Each scene shows the same named points in several views, each turned, perhaps mirrored, and shifted as a whole.
A view may leave some points out. In some views, one point has been moved. Which views, in the order they come, and which point in each? Write - if no view has one.

-- scene 1 --
In the rows, 128 means zero.
A:
  posus 176, 101, 99, 117, 163, 139, 149, 139, 123, 66, 128, 81
  Nuv 153, 100, 104, 117, 153, 146, 134, 151, 116, 86, 129, 93
  Nerob 155, 101, 105, 116, 148, 142, 134, 151, 118, 87, 129, 90
  fato 147, 102, 104, 115, 147, 140, 135, 146, 117, 86, 126, 97
  muli 175, 104, 93, 117, 163, 136, 150, 132, 121, 63, 127, 87
  Kuvub 172, 102, 96, 111, 165, 143, 148, 135, 123, 66, 123, 84
  Divob 153, 105, 100, 114, 147, 138, 133, 147, 118, 86, 128, 96
  tafu 154, 104, 101, 113, 152, 143, 136, 144, 119, 84, 126, 95
  Mip 167, 102, 91, 114, 166, 146, 144, 136, 116, 69, 121, 86
  tep 154, 104, 102, 116, 146, 138, 135, 148, 118, 86, 128, 93
B:
  tep 88, 156, 149, 140, 133, 192, 147, 184, 157, 155, 114, 143
  tafu 88, 156, 148, 144, 137, 193, 142, 180, 155, 152, 111, 142
  Mip 86, 156, 159, 151, 133, 201, 145, 166, 136, 153, 105, 159
  Nuv 87, 164, 146, 139, 136, 194, 142, 185, 155, 155, 111, 141
  muli 86, 157, 160, 155, 136, 203, 147, 165, 131, 151, 106, 160
  fato 87, 156, 147, 145, 134, 192, 146, 186, 159, 152, 114, 136
  Nerob 88, 161, 148, 137, 133, 194, 144, 187, 156, 156, 111, 143
  posus 85, 162, 160, 148, 131, 203, 145, 169, 132, 156, 102, 160
  zeze 89, 157, 147, 143, 135, 194, 144, 185, 159, 151, 111, 140
  Kuvub 87, 159, 158, 153, 135, 204, 140, 167, 137, 151, 99, 156
C:
  muli 121, 124, 149, 180, 145, 182, 91, 152, 175, 177, 119, 140
  Kuvub 123, 117, 152, 180, 149, 175, 94, 150, 176, 174, 122, 143
  Divob 136, 123, 149, 184, 161, 177, 83, 145, 183, 143, 127, 130
  Nuv 139, 118, 152, 186, 157, 173, 82, 139, 184, 146, 126, 136
  tafu 133, 121, 151, 184, 160, 175, 84, 145, 180, 147, 126, 135
  zeze 135, 120, 150, 186, 159, 174, 84, 145, 184, 143, 129, 134
  Mip 124, 122, 149, 178, 149, 179, 92, 151, 177, 174, 118, 137
  tep 137, 121, 149, 185, 158, 177, 84, 144, 186, 145, 125, 129
  posus 126, 118, 150, 180, 144, 178, 92, 147, 181, 177, 116, 138
D:
  Kuvub 107, 119, 133, 156, 130, 145, 109, 136, 128, 144, 124, 96
  Mip 109, 119, 131, 155, 129, 151, 104, 138, 124, 144, 124, 93
  muli 109, 118, 134, 157, 127, 151, 102, 141, 128, 148, 126, 91
  posus 100, 120, 131, 155, 129, 151, 103, 138, 126, 145, 124, 96
  fato 116, 107, 122, 122, 132, 148, 112, 135, 123, 126, 130, 101
  Divob 118, 111, 120, 126, 131, 150, 110, 136, 120, 129, 127, 102
  tafu 116, 111, 124, 130, 131, 147, 111, 133, 122, 132, 128, 103
  tep 114, 112, 119, 126, 131, 151, 109, 137, 120, 129, 127, 102
E:
  muli 84, 151, 131, 135, 98, 124, 179, 142, 147, 124, 145, 172
  posus 91, 149, 131, 132, 93, 121, 173, 141, 144, 125, 149, 167
  fato 109, 170, 162, 140, 97, 125, 171, 136, 149, 133, 139, 167
  Nuv 108, 168, 157, 136, 98, 122, 169, 133, 144, 131, 141, 159
  zeze 105, 170, 161, 140, 96, 122, 170, 136, 147, 132, 139, 165
  Nerob 108, 168, 158, 134, 94, 120, 166, 135, 144, 133, 142, 163
  tafu 103, 169, 156, 138, 96, 124, 172, 135, 148, 128, 138, 164
  Divob 104, 172, 160, 136, 96, 123, 169, 134, 149, 132, 136, 168
  Kuvub 88, 151, 135, 139, 93, 123, 178, 141, 147, 120, 146, 164
Views with a point moved: A
  A moved: Mip

-- scene 2 --
A:
  zudaz 127, 158, 127, 177, 151
  belep 96, 142, 139, 133, 157
  numi 89, 138, 132, 143, 158
  buro 126, 160, 114, 172, 165
  dukan 132, 145, 108, 171, 164
  talan 105, 163, 139, 181, 182
  bop 109, 191, 105, 192, 157
  Losun 119, 175, 87, 194, 176
B:
  dukan 161, 170, 142, 117, 183
  talan 125, 173, 133, 117, 217
  Losun 131, 193, 163, 106, 176
  Nizom 79, 93, 110, 100, 223
  belep 119, 130, 111, 93, 170
  zudaz 126, 161, 121, 136, 178
  numi 136, 127, 117, 106, 195
  buro 148, 177, 134, 114, 185
  bop 114, 196, 137, 110, 173
C:
  zudaz 67, 150, 136, 119, 156
  dukan 70, 138, 132, 119, 133
  talan 50, 146, 128, 155, 159
  numi 88, 119, 105, 140, 173
  bop 73, 187, 125, 142, 142
  buro 66, 149, 127, 125, 141
  Losun 71, 171, 131, 144, 115
  belep 104, 142, 89, 139, 173
  Nizom 96, 115, 88, 197, 211
D:
  zudaz 165, 223, 129, 102, 117
  talan 179, 204, 160, 101, 133
  buro 179, 216, 131, 112, 111
  belep 148, 197, 125, 150, 145
  dukan 176, 207, 125, 109, 98
  bop 183, 243, 155, 130, 120
  numi 148, 180, 128, 124, 138
  Nizom 127, 154, 168, 138, 184
  Losun 195, 228, 156, 129, 94
E:
  numi 59, 107, 88, 87, 50
  dukan 105, 125, 88, 57, 37
  buro 107, 129, 84, 68, 48
  bop 126, 142, 102, 87, 72
  Losun 140, 124, 105, 70, 57
  Nizom 39, 86, 97, 151, 65
  zudaz 98, 144, 83, 75, 43
  talan 108, 119, 71, 104, 47
  belep 59, 118, 108, 87, 77
Views with a point moved: A, B
  A moved: belep
  B moved: zudaz

-- scene 3 --
A:
  Ged 124, 148, 119, 140, 139, 118, 102, 131, 136, 134, 125, 124, 108, 137, 139, 130
  Zos 128, 134, 112, 138, 136, 112, 102, 135, 127, 129, 126, 132, 118, 131, 144, 132
  gelab 123, 143, 122, 138, 134, 117, 100, 126, 130, 131, 125, 127, 113, 130, 142, 133
  poza 117, 123, 128, 137, 134, 112, 102, 130, 137, 131, 121, 140, 115, 121, 144, 130
  zefi 115, 142, 127, 142, 134, 117, 96, 129, 135, 135, 132, 133, 103, 127, 140, 128
  nava 123, 135, 119, 139, 134, 114, 103, 122, 130, 129, 128, 134, 109, 127, 139, 134
  buto 119, 137, 128, 138, 138, 112, 98, 122, 139, 129, 117, 124, 103, 130, 144, 125
  pivep 121, 138, 126, 138, 136, 116, 103, 119, 132, 128, 124, 130, 107, 127, 136, 135
B:
  nava 122, 132, 106, 117, 148, 122, 137, 126, 132, 130, 109, 142, 105, 119, 126, 142
  gelab 125, 135, 108, 119, 141, 124, 141, 128, 128, 124, 106, 137, 108, 122, 121, 144
  Ged 125, 137, 101, 119, 130, 122, 139, 130, 126, 122, 103, 137, 105, 120, 123, 141
  buto 122, 136, 105, 134, 143, 126, 138, 141, 128, 123, 106, 140, 105, 123, 127, 143
  poza 115, 132, 114, 126, 149, 131, 129, 127, 138, 131, 105, 138, 108, 127, 134, 149
  Zos 123, 134, 107, 109, 141, 131, 132, 125, 131, 131, 105, 136, 97, 122, 122, 147
  tak 119, 132, 111, 116, 146, 131, 130, 126, 135, 133, 105, 139, 107, 123, 130, 148
  zefi 128, 133, 105, 127, 142, 122, 143, 123, 130, 122, 103, 140, 108, 125, 134, 140
  pivep 119, 133, 107, 123, 146, 119, 139, 130, 131, 124, 111, 141, 108, 118, 123, 140
  rezi 123, 134, 104, 130, 147, 117, 144, 131, 129, 126, 104, 143, 108, 118, 126, 140
C:
  pivep 108, 119, 150, 88, 133, 138, 108, 133, 151, 126, 176, 127, 116, 137, 143, 105
  tak 114, 121, 158, 84, 129, 141, 118, 145, 144, 127, 180, 123, 121, 134, 154, 102
  Zos 118, 122, 152, 81, 125, 147, 112, 141, 151, 142, 179, 124, 122, 135, 152, 109
  nava 112, 121, 152, 84, 133, 137, 111, 136, 152, 130, 180, 126, 120, 135, 147, 105
  buto 110, 115, 160, 86, 137, 144, 109, 134, 147, 129, 163, 127, 116, 137, 138, 108
  poza 113, 118, 167, 80, 126, 146, 117, 133, 147, 125, 179, 117, 117, 133, 148, 103
  Ged 115, 116, 148, 94, 131, 145, 111, 143, 150, 134, 166, 133, 122, 141, 146, 107
D:
  poza 140, 104, 146, 150, 135, 158, 122, 136, 128, 158, 144, 131, 93, 122, 158, 108
  rezi 137, 102, 130, 147, 128, 139, 121, 135, 118, 158, 149, 129, 88, 125, 147, 105
  tak 145, 108, 141, 146, 131, 152, 121, 141, 129, 160, 152, 138, 88, 128, 161, 103
  buto 138, 101, 139, 158, 123, 141, 127, 133, 121, 159, 146, 130, 90, 119, 147, 108
  Ged 144, 106, 137, 159, 123, 136, 119, 136, 119, 165, 149, 137, 85, 134, 153, 102
  pivep 138, 101, 138, 145, 130, 137, 118, 137, 123, 162, 144, 130, 90, 126, 151, 104
  nava 139, 103, 142, 144, 132, 142, 118, 137, 124, 161, 151, 131, 90, 128, 154, 99
  gelab 143, 101, 140, 153, 128, 140, 120, 136, 120, 164, 147, 132, 94, 133, 152, 100
  zefi 144, 104, 129, 147, 124, 146, 125, 141, 121, 159, 151, 136, 91, 128, 155, 106
  Zos 145, 103, 153, 154, 133, 146, 119, 135, 126, 162, 154, 136, 90, 134, 156, 93
E:
  gelab 131, 118, 115, 170, 107, 158, 113, 136, 112, 119, 134, 142, 132, 136, 129, 139
  pivep 127, 124, 115, 171, 110, 157, 120, 137, 114, 118, 129, 146, 132, 143, 126, 140
  buto 127, 121, 116, 167, 109, 146, 125, 135, 107, 113, 134, 139, 134, 138, 127, 146
  nava 125, 120, 109, 167, 111, 161, 114, 139, 116, 116, 131, 147, 131, 141, 124, 141
  zefi 125, 116, 114, 165, 105, 155, 123, 139, 117, 119, 128, 147, 134, 130, 135, 139
  rezi 127, 120, 111, 170, 107, 155, 124, 139, 111, 116, 125, 146, 133, 141, 133, 145
  Zos 129, 117, 110, 162, 111, 159, 100, 139, 116, 114, 139, 144, 130, 134, 121, 138
  tak 123, 119, 109, 159, 110, 157, 114, 141, 126, 116, 131, 147, 135, 130, 123, 136
F:
  nava 152, 101, 101, 136, 119, 169, 132, 120, 150, 114, 143, 49, 99, 120, 142, 142
  zefi 148, 103, 94, 145, 127, 163, 133, 128, 145, 124, 138, 49, 98, 119, 137, 143
  gelab 147, 106, 101, 136, 119, 160, 136, 120, 148, 120, 142, 51, 95, 117, 143, 140
  Zos 150, 106, 97, 132, 114, 166, 135, 117, 150, 119, 147, 44, 101, 118, 156, 145
  Ged 137, 110, 97, 142, 115, 164, 135, 120, 147, 124, 143, 51, 91, 116, 143, 142
  rezi 147, 104, 104, 146, 121, 165, 131, 123, 148, 117, 134, 54, 97, 122, 133, 141
  poza 162, 105, 102, 140, 125, 162, 128, 127, 162, 121, 149, 45, 107, 118, 144, 140
  tak 154, 99, 92, 139, 124, 169, 129, 127, 151, 122, 148, 44, 102, 118, 145, 144
G:
  pivep 137, 148, 135, 122, 167, 136, 120, 136, 116, 120, 137, 122, 125, 129, 138, 137
  gelab 141, 147, 137, 122, 166, 129, 121, 139, 115, 122, 136, 113, 128, 130, 132, 135
  Ged 140, 147, 131, 121, 156, 130, 118, 136, 121, 124, 135, 110, 127, 129, 127, 133
  buto 137, 146, 135, 120, 160, 132, 129, 134, 117, 127, 147, 121, 122, 131, 130, 141
  poza 132, 147, 148, 134, 169, 130, 131, 128, 113, 120, 137, 125, 131, 136, 129, 142
  rezi 136, 149, 133, 121, 165, 137, 125, 132, 116, 118, 144, 117, 120, 124, 137, 134
  Zos 140, 139, 141, 126, 162, 129, 122, 134, 109, 123, 124, 110, 134, 136, 129, 139
  zefi 134, 146, 133, 125, 168, 130, 123, 130, 116, 115, 142, 117, 124, 128, 125, 128
Views with a point moved: B
  B moved: tak

-- scene 4 --
A:
  mor 109, 101, 113, 88, 156, 169, 115, 170
  Zupap 102, 88, 111, 80, 156, 162, 115, 171
  kat 120, 98, 109, 90, 150, 186, 111, 161
  lom 114, 77, 107, 97, 142, 186, 105, 162
  tado 111, 105, 112, 81, 159, 169, 118, 168
  pon 117, 102, 110, 80, 156, 178, 117, 163
  Dum 104, 76, 109, 89, 147, 170, 108, 168
  Kif 113, 121, 118, 106, 157, 172, 114, 175
  vam 111, 98, 111, 79, 157, 172, 117, 166
B:
  mor 124, 144, 161, 126, 125, 108, 132, 130
  Kif 136, 160, 162, 118, 130, 101, 117, 123
  pon 113, 140, 161, 119, 130, 104, 134, 130
  tado 120, 140, 165, 121, 125, 110, 129, 129
  Zupap 124, 135, 160, 136, 119, 115, 139, 134
  lom 116, 149, 144, 134, 133, 89, 154, 133
  vam 116, 138, 162, 124, 126, 109, 135, 131
  kat 113, 147, 155, 119, 135, 94, 139, 129
C:
  kat 143, 186, 122, 147, 103, 116, 165, 115
  vam 144, 194, 129, 145, 88, 126, 164, 121
  Dum 128, 211, 128, 156, 96, 120, 168, 117
  tado 143, 190, 129, 140, 87, 129, 160, 122
  Zupap 135, 207, 133, 148, 84, 130, 164, 123
  mor 135, 193, 129, 141, 89, 128, 159, 119
  lom 130, 201, 121, 158, 109, 109, 170, 111
  Kif 126, 177, 125, 126, 96, 130, 148, 115
  pon 148, 188, 126, 145, 92, 123, 165, 119
D:
  vam 178, 138, 109, 106, 135, 96, 95, 122
  mor 173, 142, 106, 105, 137, 90, 89, 120
  kat 160, 129, 111, 108, 141, 97, 99, 122
  pon 172, 132, 107, 106, 135, 98, 97, 124
  Dum 172, 149, 130, 110, 144, 90, 98, 112
  lom 156, 137, 131, 112, 150, 93, 103, 114
  Kif 158, 139, 89, 104, 142, 80, 77, 121
  tado 177, 138, 103, 104, 133, 94, 91, 123
E:
  vam 110, 185, 146, 120, 63, 92, 144, 164
  Dum 101, 202, 163, 125, 71, 94, 137, 166
  Zupap 108, 199, 149, 113, 69, 93, 141, 164
  pon 110, 178, 146, 126, 62, 92, 144, 164
  kat 108, 175, 153, 138, 67, 92, 141, 166
  mor 112, 187, 144, 121, 73, 90, 142, 168
F:
  mor 113, 77, 151, 135, 132, 117, 106, 141
  kat 92, 81, 152, 139, 124, 119, 111, 146
  Dum 113, 86, 138, 122, 119, 125, 117, 145
  vam 109, 74, 145, 138, 126, 113, 108, 140
  Zupap 122, 77, 139, 129, 125, 116, 110, 139
  Kif 109, 82, 171, 139, 148, 123, 100, 142
  tado 111, 73, 150, 140, 131, 112, 105, 138
G:
  kat 108, 125, 136, 107, 159, 95, 120, 155
  vam 104, 118, 124, 110, 160, 103, 126, 141
  lom 122, 135, 138, 109, 172, 93, 109, 149
  Zupap 109, 122, 117, 114, 168, 104, 124, 130
  pon 103, 117, 130, 107, 157, 102, 125, 148
  tado 105, 125, 117, 118, 160, 99, 128, 138
  Dum 119, 131, 125, 112, 175, 99, 113, 134
  Kif 97, 135, 119, 125, 146, 86, 136, 155
Views with a point moved: G
  G moved: tado
